In the rows, zero is written as 128.
Where one turn sends some rows of the set: a few examples, then the rows asked:
nusod: [138 167 185 146 103 118 108 145 134 146 106 138 121 122 134 141 117 137
 115 123 145 106 101 111 125 153 140 149 147 122 131 120 131 124 109 120
 111 134 130  95 105  99 157 139  95 113 102 104 142 121 116 123 134 119
 114  93 138 113 119 117 102 148 134]
mog: [127 146 145 127 107 117 130 109 142 136 111 129 120 149 107 136 133 108
 107  87 135 122 117 124 115 133 112 157 123 105 119 143 107 140 120 119
 150 126  76 148  93 115 127 118 112 128  78 106 143 115 127 131 113 115
 110  96 140 150 132 128 125 129 106]
Fum: [103 176 174 128 123 139 129 128 140 161 102 126 149 110 108 145 133  97
  99 114 148 127 129 121 116 137 103 147 151 123 104 112 133 130 128 123
 131 138 141 131  95 112 126 120 115 131 115 100 118 136 124 135 138 106
  94 108 131 138 122 142 118 138 122]
Mis: [ 92 157 134 163 116 154 124 111 140 168 106 116 119 138 121 144 118 138
 108 117 123 139 139 127 139 158 116 163 110 137 105 129  93 132 133 122
 113 108 117 142  79 107 108 125  94 127  98 112 146 144 147 125 128 125
 129 138 157 115 126  97 133 147 116]
Dof: [ 89 136 160 162 133 162 121 119 154 145 100 124 104 141 112 135 124 106
 104 103 152  98 121 125 131 120  95 129 119 125 147 117 110 162 113 109
 116 123  87 143  78 102 144 130 119 114  89 137 149 126 135 130 116 138
  94 140 138 142 151 121 111 129 139]
sitad: [131 164 165 144 116 127 106 115 144 159 112 138 140 141 139 138 115 110
 115 136 151 130 133 118 139 162 118 152 112 118 111 118 137 145 108 141
 111 120 137 110 105  99 162 137 141 121 102 109 144  99 132 143 141 127
 116 113 167 103 119 124 107 145 138]
tobaf: [115 173 181 134 124 144 126 101 139 153 117 116 116 102 104 154 113 106
 106 110 135 122 141 129 128 146  95 152 124 115 123 150 118 152 141 140
  99  98 110 114 102  79 120 123  86 120  99 130 140 106 149 110 121 134
 119 121 153 127 157 103 126 130 121]
bif: [137 169 175 138 109 127  95 117 136 158 118 147 134 139 138 138 124 116
 117 143 148 128 134 116 139 163 115 151 114 113 100 114 138 153 110 130
 106 122 132 108 110 101 165 139 136 127  96 105 148 109 124 137 131 122
 124 119 161 105 123 120 109 147 137]
Pas: [141 155 180 150 117 133 104 111 122 136 128 142 128 141 146 144 121 129
 125 130 136 122 127 120 133 163 113 170 117 123 102 127 141 150 101 129
 107 119 139 105 111 101 150 145 114 124 106 111 144 130 104 111 131 128
 130 107 155 109 129 133 105 126 117]
luzu: [135 168 172 124 107 116  93 134 132 158 100 154 124 118 133 149 140 116
 117 126 152 123 129 120 138 159 112 142 126 113 117 115 142 148 119 121
 101 130 130  94 107 104 145 148 109 133  91 109 147 106 128 136 127 127
 113  94 150 108 135  97 106 157 141]
gek: [139 162 175 148 102 120 109 134 141 153 122 138 127 142 130 142 112 138
 112 131 141 118 114 112 125 149 129 157 121 114 111 128 128 134  94 136
 119 130 132 100 114  90 164 135 116 118 105  97 138 114 112 114 124 128
 121 108 155 113 114 141 105 135 143]
Dobuf: [137 171 166 125 112 112  95 137 126 154 108 153 127 121 133 146 140 120
 121 130 154 121 123 121 140 161 110 135 124 115 111 115 143 149 126 120
 107 128 125  95 108 111 144 149 106 135  98 105 144 110 134 132 127 127
 120  98 148 106 131  95 111 150 141]
durof: [142 154 183 138 106 127 107 112 119 133 114 154 128 125 136 162 137 139
 117 123 124 111 122 123 132 162 125 161 130 131 115 115 146 146 111 106
  95 121 130 100 106 108 139 147  99 117  98 111 152 136 110 122 130 126
 122  98 140 118 150 111 108 141 118]
Pudar: [ 69 162 149 142 116 142 127 120 123 158  78 120 109 148 131 139 143 112
 103 120 158 106 136 116 131 114  90 148 134 144 126 129  90 153 128 123
 132 140 110 137  80 107 118 126  89 116  95 154 160 151 119 120 129 119
 106 124 135 136 128 125 116 134 115]
dape: [110 173 141 155 128 152 121 111 120 152 105 126 145 139 112 132 123  97
 112 113 143 118 128 130 117 122 111 135 133 115 118 109 113 149 113  91
 142 125  75 147 100 140 139 132 124 116 104 112 147 128 119 143 140 122
 109 112 129 129 112 108 141 138 124]
Berad: [ 88 135 158 162 128 160 120 118 153 147  98 119 107 142 114 136 127 113
 102 106 148  99 120 121 128 123  91 126 116 132 142 113 108 163 112 109
 117 126  86 142  76 106 138 134 114 110  83 138 155 126 131 123 118 135
 102 140 138 148 149 117 112 130 137]
seg: [113 169 169 158 107 152 130 106 139 138 106 115 141 127  99 162  97 122
  93 132 134 117 115 119 129 147 112 151 134 107 139 137 122 152 117 112
  97 103 113 133 106  84 133 119  89  97 114 113 145 136 152 103 125 125
 120 139 127 126 140  91 127 141 130]
Lim: [ 91 135 150 135 103 129 129 113 135 143 104 127  87 146 123 141 136  97
  95 123 157 101 109 119 142 125  99 163 124 117 149 157 102 159 111 127
 126 120 101 136  91  96 136 126 103 115  89 163 148 129 145 113 111 119
  98 128 132 128 144 128 110 134 114]
kuv: [ 75 136 158 129  93 127 130 114 139 158 102 128  87 145 125 132 143 102
  97 115 149 109 123 114 125 126  96 144 123 124 146 136  94 162 118 127
 130 131  93 148  83 103 120 130  97 106  81 143 156 132 126 133 120 124
  98 121 132 151 133 120 117 140 111]
Lelip: [ 72 138 152 156 116 150 121 119 141 151  87 124 111 144 123 127 128 106
 107 104 149 108 131 121 127 129  84 129 130 134 138 113 107 166 124 105
 123 138  97 153  71 111 126 134 105 110  87 132 153 143 120 133 130 134
 107 137 130 148 132 110 110 137 124]
zus: [ 92 173 166 135 129 154 136 108  98 140 105 125 122 148 133 128 143 114
 125 109 162 147 129 121 120 123 102 154 130 121 123 148 109 130 134 108
 143 112 109 136  98 114 114 110  90 126  94 144 146 136 153 132 128 118
 115  99 125 124 128 109 138 150 106]
Degud: [123 193 174 150 113 169 120 125 128 149 117 106 123 120 118 144 120 118
 121 124 166 114 119 118 145 150 100 151 143 105 138 139 110 131 136 120
 107 120 117 126  95  68 139 110  84 121  95 136 144 118 157 122 128 124
 113 141 145 111 128  94 124 136 130]
Vopu: [ 89 149 151 149 112 144 133 130 143 173 122 112 100 129 123 127 114 130
 113 111 139 164 129 122 128 153 110 142 102 116 129 132  96 131 128 128
 113 103 113 151  85 102 121 133 102 126  93 106 135 132 144 120 119 134
 119 132 151 120 119  84 123 141 122]
las: [145 154 180 137 106 121 105 112 116 131 121 153 127 126 133 156 144 143
 120 124 126 109 122 126 134 163 129 154 126 130 109 117 145 141 115 111
 100 120 127  95 105 115 137 147  97 114 104 110 149 136 118 121 132 125
 125  98 143 121 149 115 112 137 123]
Kati: [ 73 163 154 149 131 150 123 111 124 151  78 114 115 146 131 136 128 109
 102 128 164 108 131 112 137 112  94 141 140 148 120 127  95 155 125 121
 121 117 115 127  87 111 137 127 106 114  93 164 164 144 134 112 131 115
 102 133 131 132 137 125 114 133 124]
Manu: [128 147 179 145 108 153 124 118 143 150 136 128 131 109 108 138 152 104
 124 100 143 112 119 128 121 160 105 156 138  99 127 108 130 129 113 105
 135 142 131 147  94 107 121 131 111 113 110 107 119 142 119 145 137 120
  95 117 134 142 137 136 121 134 114]
tuta: [117 160 160 111  90 119 134 118 131 162 124 136 143 115 117 161 153  94
 102 130 146 122 119 116 128 152  95 171 138  94 121 118 127 154 121 118
 134 128 134 143 108 115 126 134 116 127 110 120 124 145 129 137 132 102
 101 117 127 127 129 123 125 139 108]
zik: [111 174 158 129 117 138 133 107  93 144 101 124 127 153 129 122 152  98
 126 111 166 141 138 124 125 114 104 151 129 110 106 150 114 124 121 103
 143 127 112 141 100 122 128 121 102 123  92 138 143 146 125 118 126 113
 113  97 132 122 124 121 121 130 104]
nazu: [ 74 166 154 148 138 148 127 113 125 148  77 123 117 145 125 140 124 106
 103 123 163 108 132 119 143 110  97 144 141 145 116 128  98 158 129 119
 119 114 118 129  88 106 143 123 110 118  99 163 156 146 137 116 127 119
  98 134 132 130 142 128 114 132 124]
nito: [ 98 168 152 160 130 160 123 120 132 152  96 115 140 135 109 142 129 116
 114 107 138 127 125 129 115 124 115 140 118 115 137 114 105 148 119  95
 141 121  74 144  97 132 128 118 106 118 113 122 149 127 148 145 136 121
 126 116 124 129 125  99 148 156 127]
Gato: [135 155 170 153 105 125 125 126 143 154 125 124 129 147 132 145 117 143
 121 120 140 114 113 109 128 149 132 163 118 112 117 122 128 129  93 141
 119 120 140 104 106  89 167 130 121 110  99 101 139 118 119 121 129 130
 115 110 161 112 121 145 111 131 135]
Tirok: [132 155 166 144 117 138 116 111 118 137 126 133 138 144 145 156 129 129
 123 133 139 129 131 125 137 160 107 174 106 123 112 126 148 151  95 135
 103 117 142 112 106  99 152 144 124 126 112 114 146 127 113 113 134 133
 122 107 161 102 132 131 105 126 117]
setab: [112 145 154 136 110 124 146 115 140 135 105 126 115 135 108 146 128 118
 106  84 129 138 109 128 111 137 103 157 119 116 138 150 107 142 129 114
 150 120  81 143  93 113 120 114  96 129  87 126 136 112 151 129 118 123
 127 105 128 143 133 111 129 141 106]
vad: [ 88 133 152 133 105 130 127 111 135 147 103 122  88 146 126 135 139 100
  94 124 159 104 112 113 135 129  90 156 122 123 147 155 102 158 112 130
 127 124 100 138  85  99 130 131  99 113  80 161 155 124 142 112 110 121
  99 125 133 135 141 123 110 134 114]
guniv: [139 168 183 143 107 116 104 143 133 139 110 138 121 125 133 135 117 137
 114 127 145 107  98 114 125 156 142 140 142 122 124 122 137 126 116 122
 117 131 123  95 102 105 157 140  95 112 106  95 141 122 124 124 133 115
 116  94 134 114 120 118 106 144 133]
dun: [ 89 164 158 150 109 155 138 120 130 170 130 111  98 136 136 137 113 128
  95 136 130 141 120 121 125 152 125 165 108 138 135 143  92 121 127 133
 115 109 105 143  87 107 111 126  90 120 106 116 142 138 142 125 129 119
 115 123 152 108 112 102 131 141 107]

guniv goes to las
tuta goes to Fum
Kati goes to Berad
And these:
Vopu goes to dun
luzu goes to nusod
Dof goes to Lim
nito goes to setab
Lelip goes to kuv
dape goes to mog
seg goes to tobaf
gek goes to Pas
Gato goes to Tirok

Where one turn sends some rows of the set: a few examples, then the rows asked:
buton: [154 130 134 125 153 138 126 123 122 162 104 127 129 152 116 101 137 165
 104 105  94 145 116 159 141 119 142 143 112 139 112 160 104 131 107 112]
nen: [150 156 122 133 109 116 117  89 142 151 101 153 130 125 130 139 114 117
 107 115 139 167 114 149 138 120 159 153 103 103 115 154 138 129 145 112]
gid: [150 132  87 142 109 115 141 107 142 143 102 136 111 136 131 106  97 119
 113 114 139 149 103 168 140 133 143 135 118  87 124 152 127 127 147 118]
rekit: [130 156 136 139 115 120 139 132 145 148  89 147 125 133 127 135 112 133
 106 122 161 158 130 153 131 130 156 134 123  96  94 165 131 130 164 108]
Nini: [138 133 116 134  95 103 128 106 130 146  95 124 127 142 128 130 132 138
 116 136 142 145 107 129 120 135 157 140 117  87 114 175 128 152 165 126]
Biri: [159 138 150 129 152 126 131 124 112 151 108 123 131 157 114 108 144 163
 112 109 115 130 110 169 123 128 132 156 131 135 100 156 102 140 106 120]
luk: [135 163 130 129 121 106 154 116 148 140  98 145 110 135 120 113 100 146
  99 102 146 152 122 153 143 124 153 136 124  90 103 155 132 143 155  98]
pep: [130 142 113 149 130 116 160 130 148 143  97 152 123 123 126 129 101 135
 106 102 141 153 122 132 128 137 143 140 121  91  89 159 124 129 159  96]
lila: [159 131 144 125 153 132 129 123 119 144 105 135 125 157 115 110 145 159
 115 117 106 125 117 177 115 125 143 154 120 141  97 164 103 131 106 126]
kug: [136 115  81 146 111 118 136 103 143 149 102 140 124 126 136 111 113 128
 120 106 144 164 103 142 135 141 154 125 113  96 113 157 124 127 153 118]
Kopud: [151 144 108 134 115 102 147  83 149 137 119 156 116 123 128 124 110 137
 111 102 109 151 106 146 138 126 147 156 107  91 112 151 132 132 141 100]
Negi: [151 112 129 133 152 137 138 132 118 153 104 132 135 148 119 112 144 165
 108 104 101 145 116 157 124 132 130 148 115 140  93 162  95 119 102 116]
tedef: [157 114 124 135 161 137 131 124 121 151 104 142 134 143 117 113 143 153
 111  96 102 134 115 154 113 129 138 149 115 142  90 161  98 124 106 119]
zate: [141 139 133 130  92 108 131  85 146 133 118 149 121 133 131 134 139 151
 128 131 119 160 112 160 129 132 164 136 109  95 103 166 137 130 150 113]
pufe: [154 135 135 128 158 135 120 118 122 167 105 121 133 149 108 100 145 168
 105  98  97 139 112 159 137 117 139 141 125 129 107 157 108 141 112 113]
Voduf: [155 135 148 126 150 129 131 126 115 146 106 128 132 160 118 107 140 160
 112 118 111 135 114 167 126 128 141 161 119 147 106 159 100 135 102 119]
Mani: [149 121 140 126 152 138 114 117 123 156 105 135 136 150 116 109 159 163
 118 110 105 140 121 154 115 124 158 141 114 147  94 169 106 136 113 126]
kavom: [156 137 139 138 162 142 115 134 114 171  96 127 144 145 113 120 140 143
 106 109 115 141 115 154 124 123 134 155 125 138 103 156 105 132 113 119]
Nole: [143 114  99 139 102  98 148 110 128 136  98 132 127 131 129 130 122 137
 109 115 141 148 100 126 111 144 136 142 119  81 103 167 117 139 154 121]
resog: [148 128  96 126  98  99 137  96 132 147  91 129 116 136 122 113 116 144
  94 103 134 153 103 137 133 126 141 127 115  76 115 163 126 145 153 116]
zut: [121 144 129 139 117 115 146 118 153 147 103 144 120 131 126 118 122 158
 116 112 135 157 126 133 134 133 166 123 120  94  94 169 132 141 170 100]
pirus: [158 133 132 120 158 134 121 113 123 159 101 136 126 152 111  98 138 157
 102  93 103 137 117 166 129 114 148 144 113 138 104 158 107 135 106 118]
Nosuk: [155 117 132 141 155 136 133 132 115 157 105 128 140 143 115 116 149 162
 112 102 102 137 113 159 120 133 123 145 127 129  89 158  97 125 108 116]
pitef: [154 149 130 136 101 104 143  98 137 125 109 156 122 131 131 145 118 121
 118 133 138 152 109 173 121 135 141 162 113  95 101 154 130 119 138 115]
Pomaf: [154 142 113 131  95  99 141 114 131 137  96 123 114 148 123 126 113 130
 107 137 134 131 105 153 123 130 137 149 123  76 118 169 126 143 156 123]
nise: [159 131 137 130 158 145 113 129 118 162  92 137 134 149 114 118 139 139
 108 110 114 140 121 167 118 116 145 149 114 144 100 165 106 125 108 126]
povok: [144 124 143 126 146 138 118 124 117 157 103 129 140 151 121 112 155 166
 112 115 116 153 118 155 126 129 150 142 113 150  98 165 102 130 108 121]
Gume: [138 128 104 150 105 112 139 116 137 134 111 132 120 139 142 123 117 122
 136 143 151 141 103 157 120 148 156 146 121 102 113 163 125 134 157 129]
lanu: [152 133 100 136 100 114 126 118 131 156  82 129 123 133 122 133 110 120
  95 121 141 153 109 144 129 126 137 138 115  76 117 166 128 133 157 123]
Masoz: [154 133 137 134 159 142 119 137 118 165  97 130 138 150 118 118 134 142
 105 116 109 142 118 156 130 123 139 159 113 145 108 162 103 127 107 119]
gagaf: [148 125 147 132 148 139 111 124 115 164 101 122 145 149 117 115 162 168
 116 109 117 149 117 157 123 127 145 138 124 140  95 164 105 136 114 123]
Sono: [142 123 109 148 108 113 137 100 148 141 114 158 134 115 133 146 129 131
 124 119 111 160 112 135 123 138 150 147 103  94  96 165 129 116 152 108]
San: [144 144 105 139 104 120 125 109 142 149 102 129 114 144 134 113 110 116
 123 139 147 147 106 167 138 127 162 137 117  97 129 162 134 136 157 126]
kib: [134 119  96 141 104 106 143  96 139 131 117 134 117 136 140 105 124 142
 135 121 141 149  97 147 126 148 161 131 119  99 113 160 125 141 156 121]
nenu: [129 146 136 140 112 107 166 128 146 126 105 145 112 137 126 125 112 152
 117 124 141 141 123 158 124 141 144 137 129  87  86 166 127 132 160 104]

Masoz goes to Voduf
gid goes to San
lila goes to Mani
And these:
rekit goes to nenu
pitef goes to zate
Biri goes to gagaf
Nini goes to Nole

Where one turn sends some rows of the set: a few examples, then the rows asked:
Q: [113 125 127 139 138 115 134 129 135 118 130 137 168 160 125 139 137 155
 121 134 104 127 140 109 117 104 123]
S: [114 114 123 126 140 102 144 120 147 133 128 133 101 110 134 122 139 160
 124 129 106 146 112 150 122 117 132]
Z: [153 124 144 129 147 114 133 134 129 144 124 130 123 145 131 129 124 145
 111 129 112 115  94 132 113 128 125]
D: [ 87 121 145 167 142 131 147 145 151 138 144 141 134 131 143 147 155 123
 114 132 110 146 105  96 128 121 132]
P: [ 85 140 122 133 134 123 147 125 124 119 128 142 140 162 110 137 127 100
 124 123 116 152 132  98 118 129 112]
C: [ 94 117 128 154 107 141 137 110 140 120 130 135  86 123 118 116 147 134
 104 129 124 148 127 123 123 121 119]
J: [100  99 128 161 125 138 141 112 150 125 132 127  89 126 128 112 159 126
 117 130 109 133 111 123 120 116 120]
M: [ 89 128 126 134 141 112 141 131 127 126 127 136 141 153 111 136 124  80
 127 126 109 132 114  99 119 124 123]
T: [108 133 158 114 129 113 123 134 113 125 134 132 153 160 128 137 124 134
 105 124 115 148 136 107 129 108 132]
K: [146 142 142 123 134 118 124 135 121 137 124 133 121 144 119 127 107 152
  99 131 126 133 107 129 113 126 119]
V: [114 115 138 128 129 103 123 128 111 131 120 135 159 146 128 143 131 126
 122 119  92 108 124 111 132 121 144]
Y: [103 122 134 116 141  99 139 130 135 138 125 132  95 113 130 110 131 153
 119 125 108 137 100 145 120 106 130]
F: [103 135 127 120 131 106 141 123 138 132 125 141  99 110 122 118 129 169
 116 130 118 149 117 145 120 113 127]
H: [ 88 116 136 149 114 135 132 118 133 128 125 133  81 123 116 105 144 120
 105 126 117 122 105 119 120 110 124]
W: [ 95 128 119 143 142 122 155 122 144 121 130 141 149 160 116 144 141  97
 135 127 109 138 127 101 119 129 119]
A: [ 76 125 123 164 134 117 124 157 132 130 129 137 126 121 122 134 125 120
 102 135 109 130 104  85 116 113 125]
G: [ 78 131 121 162 124 128 141 142 117 133 126 143 120 130 134 149 142 138
 103 117 108 154 125  92 128 143 127]
E: [156 128 127 135 141 122 137 129 133 133 126 132 127 147 129 134 125 165
 110 130 115 137 114 134 111 136 117]

T goes to V
Z goes to E
And these:
Y goes to S
A goes to D
P goes to M
H goes to J

